In the data rows, zero lies at 4.5, halfway between 4 and 5.
What is the hidden score of each row? Scores go from 0 to 30, and 15 is about the middle. The score is a weighted sum of the row's numbers plus the product of two more (or one squared), each taken from its middle value.
[6 7 5 3 2 2 4 1 2 7 8 3 5 0 4 6 6 3 6 6 6 4 4 5 8 6 3 5 2 7] -> 16
[4 5 5 5 6 4 2 3 7 5 3 3 3 4 3 4 3 4 6 6 6 4 5 5 5 7 3 3 7 7] -> 16
[7 5 3 4 5 4 3 5 8 6 3 4 6 3 5 5 1 7 6 4 4 5 5 4 5 6 4 5 5 1] -> 18
[3 3 4 6 6 5 4 3 5 3 3 5 6 5 7 4 1 4 4 4 7 6 3 3 3 7 3 6 7 3] -> 18
[5 4 4 4 6 3 2 3 2 4 6 8 6 7 4 5 6 5 5 4 6 4 6 6 4 4 3 5 6 4] -> 14
[4 5 5 4 5 4 4 5 3 4 6 7 5 6 5 4 4 6 4 3 6 3 3 5 5 3 3 7 6 2] -> 10
[2 4 6 4 4 4 4 5 7 3 2 5 4 5 5 5 2 3 4 5 4 8 3 1 3 5 4 4 5 4] -> 13
[3 6 8 3 5 6 6 5 5 7 6 5 4 2 3 4 5 4 3 4 5 5 6 5 5 3 3 5 6 3] -> 16
[8 9 5 1 2 1 4 5 7 6 4 1 2 2 1 9 5 5 3 4 3 5 9 8 7 5 1 0 1 6] -> 7
[6 3 2 6 5 5 5 4 4 5 5 6 6 3 7 4 2 4 4 4 6 4 2 3 3 7 6 4 4 3] -> 15
[4 6 7 2 5 7 7 5 6 7 5 4 4 3 4 3 4 3 2 4 6 6 6 5 4 3 5 6 6 4] -> 11
[7 7 4 3 5 5 5 7 5 3 3 4 4 5 3 5 6 6 1 1 4 3 9 9 3 6 4 2 4 4] -> 1
[3 3 4 5 5 7 6 4 3 1 3 6 6 7 4 2 6 6 5 4 5 8 2 1 3 5 5 5 6 5] -> 13
[2 3 6 7 8 6 3 4 5 2 2 5 4 6 6 5 6 4 6 6 6 4 4 4 3 4 5 6 6 3] -> 17
[3 4 6 5 6 5 3 1 2 4 6 2 3 6 4 5 4 3 3 4 5 5 6 5 4 4 5 6 3 5] -> 14
[2 4 7 5 7 6 4 2 4 3 4 3 3 5 5 4 5 5 3 4 5 5 4 3 4 4 5 6 4 5] -> 21
[3 2 4 6 4 4 5 2 2 7 8 6 7 2 5 4 6 7 4 3 1 3 4 5 4 6 5 5 3 5] -> 28
[8 9 8 0 0 3 8 4 5 9 8 0 2 0 0 9 5 4 9 7 3 7 7 4 9 2 4 5 2 8] -> 13
[2 2 5 6 4 6 6 3 7 3 2 4 3 6 5 6 5 4 6 6 6 5 3 3 4 7 3 3 5 5] -> 19
[3 3 4 5 5 4 4 5 7 5 3 4 3 5 4 7 5 7 5 4 1 5 5 5 5 2 5 4 2 2] -> 24
[3 4 6 3 5 5 5 2 5 5 5 4 2 5 4 7 4 3 4 5 4 7 5 4 4 5 5 6 3 4] -> 25
[6 6 4 4 4 3 4 1 4 7 6 4 6 2 6 5 5 2 4 6 7 4 7 7 6 5 5 4 3 6] -> 22
[1 3 7 6 6 5 4 2 5 4 3 5 4 5 6 5 3 5 4 4 6 5 4 4 3 7 4 6 5 5] -> 25
[2 0 3 7 5 6 5 6 3 1 3 5 5 8 8 1 3 4 2 3 4 6 0 0 0 3 8 6 5 3] -> 25
[5 5 5 6 5 5 4 9 6 2 2 4 3 5 4 4 4 5 2 3 5 3 5 6 3 4 3 2 5 4] -> 10
[6 5 3 4 5 3 3 3 4 6 5 4 5 6 4 5 4 6 2 2 4 3 8 8 4 6 4 5 4 4] -> 10
[6 6 4 2 4 5 6 2 4 8 7 3 3 4 5 7 6 5 4 4 2 3 7 7 4 7 6 4 2 4] -> 17
[6 5 3 3 3 7 7 5 4 4 5 8 6 5 7 4 5 1 1 5 7 4 7 6 3 3 2 6 6 2] -> 18
[7 6 3 2 1 4 7 5 4 5 5 6 6 5 5 7 7 1 5 7 5 6 6 5 5 3 2 3 4 6] -> 11
[5 7 6 3 3 5 6 9 5 4 4 3 2 4 5 4 6 5 4 4 3 3 5 6 4 6 5 1 4 4] -> 13
[4 5 6 4 6 6 4 3 5 3 3 2 2 5 4 5 4 4 4 5 5 6 5 4 5 3 6 5 5 6] -> 14
[4 4 5 3 5 5 5 4 3 4 5 6 5 6 3 5 7 3 6 6 5 7 4 2 4 3 4 3 5 7] -> 14
[5 4 4 4 3 5 6 3 3 6 6 6 6 4 3 6 6 9 4 0 3 2 5 7 4 7 5 8 4 3] -> 9
[2 5 8 4 6 6 5 5 5 6 5 5 3 4 3 3 5 3 3 4 5 4 5 5 4 2 4 4 7 4] -> 15
[4 4 5 5 6 4 3 2 2 4 6 3 5 4 4 5 4 4 3 4 5 4 7 7 4 3 7 7 2 6] -> 10
[6 4 2 4 5 1 2 6 3 2 4 4 5 6 3 4 4 4 2 3 5 8 6 3 3 3 5 3 5 6] -> 7
[5 4 4 6 6 3 2 5 2 4 6 4 3 6 6 3 4 4 5 5 5 1 2 5 5 3 6 4 4 5] -> 15
[4 5 6 3 2 6 8 4 4 5 5 2 3 6 3 4 6 7 6 4 2 6 4 3 6 3 8 5 4 7] -> 13
[2 3 5 7 4 5 5 7 2 5 7 5 3 4 4 3 3 5 5 4 3 3 1 3 5 4 4 4 4 3] -> 17
[5 4 3 6 6 2 1 3 3 5 6 4 3 5 4 4 5 3 6 6 5 3 5 6 6 5 4 4 5 5] -> 10
[5 3 2 6 6 4 3 4 4 4 4 5 5 7 4 3 6 4 6 6 5 4 5 5 3 7 4 3 7 7] -> 13
[4 3 4 7 3 6 8 4 4 5 5 7 7 3 5 3 6 3 3 4 6 5 5 4 3 4 4 5 6 3] -> 14
[3 6 7 5 4 6 6 4 5 5 5 4 4 5 5 2 5 4 4 4 6 3 5 6 5 2 6 7 7 4] -> 10
[2 3 5 7 3 4 5 7 3 6 6 5 3 3 5 4 5 5 6 5 0 2 0 2 5 5 6 4 4 3] -> 17
[5 6 5 4 5 4 3 4 5 6 6 3 5 4 2 5 3 8 4 2 3 5 7 5 6 3 7 5 4 5] -> 13
[3 4 5 5 6 6 5 5 3 4 5 8 5 7 6 3 4 7 3 2 7 3 4 5 3 3 5 9 7 1] -> 13
[3 2 3 4 8 9 7 7 4 2 3 7 6 6 5 2 7 2 5 7 4 4 3 3 3 3 5 4 6 3] -> 21
[5 3 2 6 5 6 5 7 5 4 3 6 8 5 7 4 5 4 6 6 7 3 3 4 4 3 6 5 5 1] -> 7
[4 3 4 5 4 3 4 4 3 6 7 6 5 2 4 5 5 5 7 6 1 3 3 4 5 7 5 5 4 5] -> 19
[1 2 6 9 4 6 7 6 5 4 3 5 4 5 6 1 3 5 2 3 6 3 3 5 3 3 4 7 7 3] -> 20
[2 1 3 8 7 6 3 2 0 2 6 7 8 6 8 1 6 5 1 2 7 1 4 7 1 4 7 8 7 4] -> 18
[2 5 7 6 7 5 3 3 5 3 3 4 2 4 4 6 5 3 7 7 4 4 4 5 6 6 3 4 4 5] -> 11
[3 3 5 6 3 5 6 4 7 5 3 4 3 7 5 3 5 5 6 5 2 7 6 3 4 2 7 5 5 4] -> 21
[5 7 7 2 4 2 3 5 3 9 9 4 2 1 0 8 8 1 8 9 1 6 5 4 8 4 2 1 3 8] -> 18
[6 5 3 4 3 4 6 4 8 8 4 4 5 4 5 6 4 4 6 6 2 6 7 5 6 3 6 4 3 4] -> 14
[4 4 4 7 6 6 4 8 4 2 3 5 4 5 5 2 4 5 2 2 5 2 4 6 2 6 5 3 5 3] -> 8
[6 4 3 5 4 7 8 9 4 1 2 6 4 8 7 2 6 5 2 3 7 3 3 4 1 7 7 3 5 3] -> 7
[3 3 5 6 6 7 5 2 4 4 5 5 7 5 8 2 4 4 2 3 9 3 4 5 2 8 6 5 6 4] -> 25
[6 5 4 5 4 6 7 4 7 5 3 5 7 4 7 3 4 4 5 5 8 4 5 5 5 5 7 5 6 3] -> 8
[6 4 2 7 4 4 5 4 5 5 4 5 6 4 6 5 6 3 5 6 6 4 4 4 5 5 4 2 4 6] -> 18
[4 4 4 4 4 4 4 3 1 4 7 4 4 6 7 4 4 4 3 4 3 3 3 5 4 4 5 6 4 4] -> 20
[2 3 6 3 7 9 7 5 5 1 1 5 3 3 4 2 3 5 4 4 5 6 5 4 5 5 4 6 7 5] -> 24
[5 6 5 2 4 3 3 3 1 7 9 3 3 4 5 5 4 4 3 4 3 4 4 5 5 2 6 6 3 5] -> 18
[4 4 5 5 6 3 1 4 5 5 5 3 4 5 4 4 4 4 6 6 5 2 4 6 5 4 4 3 5 7] -> 22
[3 2 3 6 4 6 7 5 2 5 7 8 7 3 5 4 7 3 4 5 4 4 4 4 4 4 5 6 6 4] -> 16
[6 6 5 2 2 6 9 7 4 4 4 4 3 6 7 5 6 6 4 3 5 4 2 3 4 7 6 3 4 4] -> 14
[1 4 7 6 6 5 3 2 6 3 2 5 3 5 5 5 4 4 5 5 8 4 4 4 4 6 3 5 5 4] -> 14
[7 7 4 1 4 4 4 4 5 5 5 4 4 4 3 7 6 7 2 1 3 3 9 9 4 6 2 3 2 4] -> 7
[5 3 3 5 6 3 2 7 7 4 2 6 6 4 4 5 1 6 3 2 2 7 4 2 3 4 4 4 5 1] -> 15
[4 3 3 6 2 4 6 5 5 4 4 6 5 2 5 5 4 4 3 4 5 5 4 3 5 5 2 7 5 4] -> 26
[5 6 5 3 3 1 3 2 4 8 7 1 1 5 3 6 5 5 5 5 2 6 6 4 6 2 7 6 2 6] -> 17
[3 4 5 6 6 5 4 2 5 3 4 4 3 4 5 6 4 4 5 5 6 6 4 4 5 6 3 4 5 5] -> 18
[4 3 3 5 5 6 5 7 3 2 4 5 5 6 6 3 3 3 2 4 5 7 2 1 2 4 6 4 5 5] -> 14
[5 3 3 6 6 5 3 4 6 4 3 5 5 6 5 6 7 4 8 7 4 4 3 4 5 3 7 2 3 2] -> 10
[5 6 5 4 0 4 8 5 6 3 2 6 5 6 6 5 5 6 6 4 8 6 2 2 6 4 4 8 5 4] -> 8
[5 4 3 5 7 7 5 6 6 2 1 3 4 4 3 3 3 6 2 2 3 3 5 6 4 4 5 5 5 5] -> 6
[3 6 7 3 5 4 4 4 5 6 5 5 2 5 4 5 4 4 3 4 6 6 7 5 4 4 1 7 6 3] -> 19
[6 8 6 1 3 6 8 5 5 6 5 5 3 4 5 6 5 1 3 6 8 5 6 5 5 3 2 6 5 4] -> 10
[5 4 3 3 4 3 3 4 4 5 6 6 4 4 4 6 6 3 6 6 2 3 4 5 5 5 2 4 3 3] -> 21
[4 5 6 4 5 5 5 2 5 5 4 3 5 3 6 5 3 4 4 5 6 4 4 4 4 8 5 4 5 5] -> 18
[2 4 7 5 6 5 4 2 3 5 6 3 4 4 5 5 4 3 3 4 5 4 4 5 4 5 6 6 4 5] -> 14
[3 3 5 4 4 4 5 5 4 4 5 4 5 4 7 4 3 4 4 4 4 5 1 1 3 6 6 5 4 3] -> 19
[4 5 5 7 6 3 2 4 2 4 6 4 3 6 5 2 5 3 5 6 7 1 2 5 5 4 4 4 5 6] -> 24
[6 4 2 6 5 3 3 3 3 5 6 5 7 3 6 4 6 3 5 6 7 3 5 6 5 5 4 5 4 6] -> 16
[4 5 6 5 5 4 4 3 8 5 2 5 4 3 5 6 1 4 5 5 6 5 5 4 4 9 2 4 6 4] -> 17
[6 8 6 3 1 4 7 5 4 7 7 3 4 4 3 5 6 2 6 7 4 6 7 5 7 1 4 4 4 7] -> 19
[6 7 5 3 2 6 8 8 4 4 4 4 3 7 6 3 6 5 4 4 7 2 3 5 3 8 7 2 4 4] -> 11
[5 4 3 5 4 5 5 5 6 7 4 5 7 5 5 6 4 4 6 6 4 3 4 5 4 3 5 4 4 2] -> 6
[7 6 3 5 5 3 3 6 6 4 3 4 4 3 3 5 4 4 2 3 3 3 9 9 4 6 2 3 3 5] -> 4
[3 2 3 6 6 8 7 4 4 3 4 5 6 9 6 1 6 8 3 2 3 5 4 4 3 2 9 8 7 4] -> 20
[4 3 4 6 4 4 4 6 5 4 4 5 2 5 8 3 2 6 5 4 4 2 2 4 5 6 4 5 5 2] -> 27
[8 9 7 2 1 3 7 4 5 8 7 1 2 2 2 7 6 3 6 7 5 7 7 5 9 1 4 6 1 7] -> 14
[4 4 5 4 6 6 5 6 2 6 7 6 4 4 3 5 9 2 6 7 2 4 5 5 5 3 3 1 4 6] -> 17
[4 4 5 6 6 4 3 3 5 4 3 4 4 6 3 3 5 5 6 5 5 3 5 6 5 5 4 4 7 6] -> 9
[2 2 5 7 4 4 5 5 3 6 7 6 5 2 5 4 6 5 5 4 1 2 0 3 5 6 5 4 4 4] -> 18
[6 5 4 4 4 3 3 7 4 3 4 4 6 4 3 4 4 6 4 3 4 7 2 1 4 4 5 2 5 6] -> 15
[5 4 3 4 5 4 3 4 4 4 5 7 5 7 4 5 4 6 4 4 5 4 5 6 4 5 2 7 7 4] -> 15
[4 4 5 6 6 4 2 4 4 4 5 3 3 6 5 3 4 4 6 6 6 2 3 6 5 4 4 4 6 5] -> 15
[4 6 6 5 5 7 6 4 3 6 6 5 5 4 4 3 4 4 3 4 7 4 6 6 5 3 4 7 7 4] -> 16
[4 4 5 6 6 4 3 1 1 4 6 5 6 4 6 3 5 3 2 3 5 4 6 6 3 5 5 7 3 6] -> 19
[6 6 5 3 3 6 8 4 5 6 5 3 4 5 3 4 6 4 6 6 4 6 6 4 6 1 6 6 4 5] -> 13
[4 3 4 6 6 6 4 5 5 3 3 4 3 5 5 6 5 5 7 5 5 4 3 4 5 4 4 3 4 3] -> 15
[5 7 6 2 2 6 8 5 5 5 4 5 3 6 6 5 5 8 5 3 7 5 3 3 6 4 3 9 5 3] -> 21
[3 3 5 3 8 9 5 6 5 2 2 5 4 4 3 3 5 5 5 5 4 6 4 3 5 4 4 5 7 4] -> 28
[5 5 4 5 6 3 2 6 6 4 3 3 3 4 4 7 5 5 8 6 4 4 5 5 7 3 5 2 2 3] -> 5
[4 5 5 6 7 4 2 6 2 3 5 3 3 4 3 6 5 5 2 3 5 4 6 6 5 1 4 5 4 3] -> 9
[3 6 8 5 5 4 3 3 6 4 4 3 2 4 4 7 5 4 8 7 3 5 5 4 7 2 5 3 3 6] -> 18
[4 3 3 5 7 4 2 6 7 6 4 5 6 5 4 6 2 8 3 1 1 5 6 5 4 1 4 5 4 0] -> 15
[6 7 5 4 1 4 6 7 4 4 5 3 2 3 3 6 5 5 7 6 5 4 3 3 6 5 4 3 4 7] -> 14
[4 4 4 4 5 5 4 4 5 4 4 6 5 6 2 5 6 4 5 5 5 6 5 4 5 4 2 4 6 6] -> 7
[2 2 4 6 7 5 3 6 3 3 5 8 5 7 6 3 4 4 4 4 6 3 4 6 2 3 4 5 6 1] -> 12
[2 3 5 7 4 6 6 4 3 6 7 5 6 6 4 3 6 9 4 1 4 3 3 5 4 4 7 8 6 3] -> 14
[4 6 6 5 5 5 5 3 8 5 2 3 4 3 6 3 3 4 4 4 8 4 6 6 5 6 4 4 7 5] -> 22
[2 3 6 5 7 8 6 4 5 3 3 4 5 4 4 2 4 6 2 2 5 3 8 8 3 6 7 5 5 5] -> 9
[3 5 6 6 3 4 6 6 6 4 3 6 4 4 5 3 3 3 3 4 5 4 5 5 4 4 3 7 5 4] -> 9
[5 7 7 2 3 2 3 5 4 7 7 4 2 2 1 8 6 1 8 9 3 4 5 5 8 5 1 2 2 6] -> 8
[6 5 3 4 6 3 2 8 4 4 4 5 6 4 5 6 2 5 5 4 3 5 4 4 5 3 5 3 4 2] -> 7
[9 7 3 2 3 2 3 3 1 8 9 3 5 0 4 8 5 1 7 9 4 4 4 4 9 5 3 3 0 7] -> 16
[7 7 5 2 4 1 2 5 4 5 5 3 6 2 0 7 3 6 6 4 3 8 3 1 6 6 3 2 3 7] -> 11
[3 5 6 4 5 5 5 2 5 4 4 2 2 5 4 5 4 3 6 6 5 7 5 3 5 4 6 4 4 6] -> 12
[3 2 3 6 5 8 7 6 3 3 5 6 5 9 9 0 6 7 2 1 5 0 4 7 0 8 8 5 7 2] -> 15
[6 4 2 5 4 4 4 4 3 5 6 5 7 3 7 4 5 2 6 7 6 3 2 4 6 4 5 3 4 4] -> 11
[6 5 4 3 6 3 2 5 4 5 5 4 7 4 1 4 3 8 5 3 3 6 5 4 5 4 5 4 6 4] -> 7
[5 3 3 7 9 5 1 7 1 1 4 5 6 6 5 3 4 6 1 2 4 2 5 7 3 2 5 5 4 1] -> 10
[6 8 6 1 1 4 7 5 4 7 6 2 3 4 2 8 8 2 8 8 3 9 6 2 8 3 6 3 2 8] -> 8
[3 6 8 5 2 5 7 4 4 5 6 5 4 5 5 4 4 7 6 4 4 4 3 3 6 4 7 8 4 3] -> 15
[2 3 5 7 6 5 3 1 1 3 6 4 5 6 5 3 5 5 1 2 7 3 5 6 3 4 6 7 4 6] -> 19
[4 5 6 2 3 3 4 4 5 5 5 3 3 3 5 6 3 3 4 5 5 7 3 1 5 4 5 4 3 7] -> 19
[1 3 7 6 6 6 5 2 4 3 4 3 4 6 5 3 5 5 3 3 4 5 4 4 3 3 6 7 4 6] -> 17
[3 6 7 3 4 4 5 3 6 6 4 3 4 2 4 5 2 4 4 5 5 6 4 3 5 7 5 4 5 6] -> 19
[4 5 6 3 5 4 4 3 2 5 7 3 4 3 4 6 3 2 4 6 5 7 3 2 5 4 6 5 4 6] -> 15
[6 6 5 2 4 4 5 2 5 7 6 2 3 4 3 7 6 6 3 3 2 2 9 9 4 7 5 3 3 5] -> 11
[4 4 5 4 3 6 8 5 3 2 4 3 5 7 4 4 6 6 6 4 4 8 3 1 5 3 7 5 4 7] -> 12
[5 5 5 3 4 2 3 6 6 5 4 4 4 3 4 6 0 5 5 4 3 8 4 2 4 5 2 4 5 5] -> 22
[6 6 4 3 6 5 3 7 6 4 3 2 2 1 1 5 3 5 6 5 1 5 6 5 8 4 4 3 3 5] -> 10
[3 1 2 8 4 8 8 5 4 3 4 9 9 6 8 1 6 3 2 4 5 3 3 4 1 3 6 6 7 3] -> 14
[7 8 6 2 1 0 4 4 6 7 5 2 2 0 0 9 5 4 4 5 0 6 7 6 8 6 0 2 1 7] -> 12
[7 3 0 3 8 7 3 9 4 0 1 6 7 5 6 0 0 7 4 3 5 4 2 3 4 5 5 4 5 2] -> 11
[6 6 4 2 4 2 3 5 0 7 9 4 4 3 6 6 4 2 5 7 4 3 3 4 7 5 6 4 1 5] -> 15
[6 1 0 8 5 5 5 5 6 3 2 7 8 8 8 1 5 4 4 4 7 4 5 5 2 5 7 4 7 4] -> 11
[7 8 6 1 3 1 2 5 6 8 5 2 4 1 2 9 0 5 6 5 2 8 6 3 8 4 3 2 3 4] -> 16
[4 3 4 6 6 7 5 5 6 3 2 5 4 6 5 5 6 5 8 6 5 3 3 4 5 3 6 3 4 3] -> 8
[4 4 5 6 4 5 5 3 5 6 5 5 5 4 3 5 6 6 2 1 3 4 8 8 3 7 3 5 4 4] -> 13
[5 2 1 6 5 4 4 3 5 4 4 5 6 6 6 3 5 7 1 1 4 2 6 8 1 7 6 6 5 3] -> 15
[6 6 5 5 4 5 5 3 7 6 4 4 6 2 7 4 3 4 6 5 6 4 5 5 5 6 6 5 5 5] -> 20
[4 3 4 6 7 5 3 5 9 5 1 7 7 6 8 3 1 7 4 3 7 4 4 4 2 7 4 6 7 1] -> 20
[3 4 6 4 5 6 5 5 4 2 3 6 7 5 2 4 5 7 6 4 7 8 3 1 5 5 4 5 7 5] -> 10
[2 3 6 6 6 5 3 2 3 3 5 2 3 5 5 4 5 4 4 4 5 4 6 6 4 2 6 5 3 5] -> 16
[5 5 6 2 4 5 5 3 6 6 5 2 3 5 3 4 5 8 6 3 2 6 6 4 6 2 7 6 3 5] -> 19
[7 6 4 3 5 5 4 8 5 3 3 5 5 6 5 4 5 6 2 2 4 3 7 7 3 6 4 2 5 3] -> 8
[7 8 5 2 2 3 5 4 7 9 5 1 3 1 3 9 5 4 9 8 2 5 4 3 9 4 5 2 1 5] -> 9
[2 3 6 5 7 6 4 3 5 2 2 4 4 6 6 3 4 4 4 4 6 6 5 3 3 4 5 5 5 5] -> 17
[6 5 4 4 6 3 3 6 6 5 4 4 4 3 4 7 4 5 7 6 3 5 4 4 7 4 5 2 3 2] -> 13
[2 4 6 6 3 4 6 6 5 5 4 5 2 3 5 4 4 5 6 5 2 3 2 4 5 5 4 6 5 2] -> 19
[5 7 6 1 2 5 7 4 1 7 9 3 2 4 5 6 6 6 6 5 5 3 4 5 5 7 7 5 3 4] -> 17
[5 6 6 5 5 6 5 4 8 7 4 3 5 3 4 3 3 4 5 5 7 3 7 8 5 6 5 4 6 5] -> 19
[9 6 2 5 3 3 5 4 5 7 5 4 6 2 6 6 5 2 6 8 4 4 5 5 7 6 3 3 4 7] -> 19
[4 6 7 5 1 4 7 5 6 6 4 4 3 1 4 5 4 3 4 5 6 5 4 4 5 5 2 7 4 5] -> 15
[3 1 2 9 9 6 2 5 5 2 2 7 7 9 6 0 5 6 4 3 7 1 3 6 1 4 5 5 9 5] -> 18
[2 5 7 7 3 4 5 6 5 5 5 4 1 4 4 4 3 5 5 5 4 4 2 3 5 3 3 5 4 4] -> 22
[2 5 7 7 2 3 5 6 6 2 2 5 2 3 6 4 2 4 5 5 5 4 3 4 5 5 1 6 6 4] -> 19
[5 6 6 1 2 6 8 4 5 6 6 3 2 5 6 5 6 5 4 4 2 2 4 6 3 8 8 4 3 4] -> 13
[8 8 5 1 3 0 2 6 6 7 5 2 4 2 1 8 1 5 7 6 3 7 4 3 8 3 2 2 2 5] -> 9
[4 5 5 5 5 4 4 4 8 5 2 5 5 5 5 5 1 5 5 4 6 5 7 6 4 8 2 5 7 3] -> 14
[5 5 4 6 4 5 5 7 5 2 3 5 4 3 3 4 4 6 1 2 5 3 6 6 3 6 3 4 5 5] -> 8
[6 5 4 3 3 3 4 1 3 6 7 6 5 4 2 7 5 9 6 2 3 4 6 6 6 6 3 7 4 4] -> 16
[3 5 7 5 7 4 2 5 2 3 5 3 4 4 3 6 5 4 3 4 5 4 7 6 6 1 3 5 1 5] -> 12
[6 3 2 5 6 3 2 6 5 4 4 6 6 4 6 5 1 6 4 3 3 5 4 4 4 4 4 5 5 1] -> 22
[3 3 5 4 4 6 7 5 5 3 3 6 6 8 4 4 9 3 5 6 5 7 5 3 4 4 6 3 5 6] -> 7
[6 4 3 5 5 5 5 5 6 5 4 5 7 5 7 4 4 4 7 7 4 4 4 4 5 4 6 3 3 2] -> 14
[2 3 6 6 5 5 4 2 5 4 3 4 3 5 5 6 4 3 6 6 7 6 5 4 4 7 3 4 5 5] -> 19
[5 3 3 5 2 2 5 5 7 4 3 4 4 6 4 5 7 3 6 6 4 8 5 2 4 5 5 2 4 8] -> 14
[4 4 4 5 6 4 3 3 5 5 4 4 4 5 3 4 4 5 6 5 6 5 6 5 5 5 4 5 6 7] -> 15
[2 3 6 6 5 4 3 3 3 6 7 6 6 5 2 5 5 9 6 2 3 4 3 4 5 4 5 7 5 4] -> 17
[5 6 5 4 3 2 3 2 1 7 9 4 6 1 4 6 5 3 3 4 5 4 4 5 6 5 4 6 2 6] -> 17
[3 1 2 7 4 4 5 3 3 5 6 7 6 4 5 4 6 6 4 3 2 3 4 6 3 7 5 6 5 3] -> 22
[8 6 3 4 5 2 2 5 4 4 5 4 5 5 3 6 4 6 2 2 4 4 7 7 4 5 2 3 3 5] -> 11
[5 3 3 4 5 4 4 5 2 5 7 7 6 5 5 5 7 2 6 7 5 4 6 6 4 4 3 4 4 4] -> 16
[2 6 9 4 6 6 5 6 5 5 5 4 2 3 2 4 6 2 3 5 5 4 6 6 5 3 3 5 6 5] -> 7
[3 5 6 5 6 4 3 2 2 5 6 3 3 3 4 6 5 3 2 3 5 4 6 5 4 3 3 7 3 5] -> 15
[5 5 4 6 7 3 0 7 2 3 5 4 5 4 4 5 3 6 4 3 3 4 6 5 5 0 4 4 3 2] -> 13
[5 2 2 7 4 3 4 4 2 3 5 8 8 7 3 4 7 5 4 4 4 7 4 3 3 3 3 4 6 6] -> 16
[6 5 3 5 7 2 0 7 4 2 3 5 6 5 4 5 3 7 4 2 4 5 5 4 5 1 5 3 3 2] -> 6
[3 3 4 5 6 4 3 4 4 2 3 6 7 5 8 3 2 5 3 3 8 5 3 3 2 6 5 5 7 2] -> 18
[6 5 3 4 5 4 3 5 4 6 6 5 6 2 5 6 4 2 7 8 4 5 4 4 6 3 4 3 2 2] -> 12
[9 8 4 0 1 0 3 3 4 8 7 5 4 3 1 9 7 0 7 9 3 6 7 5 9 4 0 3 1 8] -> 8
[2 2 5 6 7 7 4 3 5 1 1 6 6 7 6 2 5 5 4 4 8 6 3 2 3 6 6 5 8 6] -> 15
[2 4 6 5 5 3 3 2 7 4 3 6 5 4 6 5 3 4 6 5 6 6 2 2 4 7 2 5 6 5] -> 22
[4 7 7 4 3 4 5 9 4 5 6 2 2 2 2 4 5 4 4 4 2 4 3 4 6 4 5 0 3 5] -> 16
[5 5 4 5 1 2 6 7 4 2 3 7 6 5 4 5 5 7 6 3 6 8 3 1 5 5 2 6 4 6] -> 17
[4 5 6 4 5 4 3 2 3 5 6 2 2 4 3 6 5 3 5 6 4 6 5 4 6 3 5 5 2 6] -> 16
[2 3 5 4 5 8 8 4 5 4 4 3 4 5 6 2 5 5 2 3 3 3 3 4 2 8 8 5 5 5] -> 14
[3 5 6 4 5 5 5 2 5 4 3 2 3 5 4 6 5 4 5 5 4 5 5 5 6 4 5 6 3 6] -> 11
[4 4 5 6 7 4 2 3 9 5 2 4 4 7 4 3 4 5 5 5 6 4 5 5 4 5 3 4 8 6] -> 16
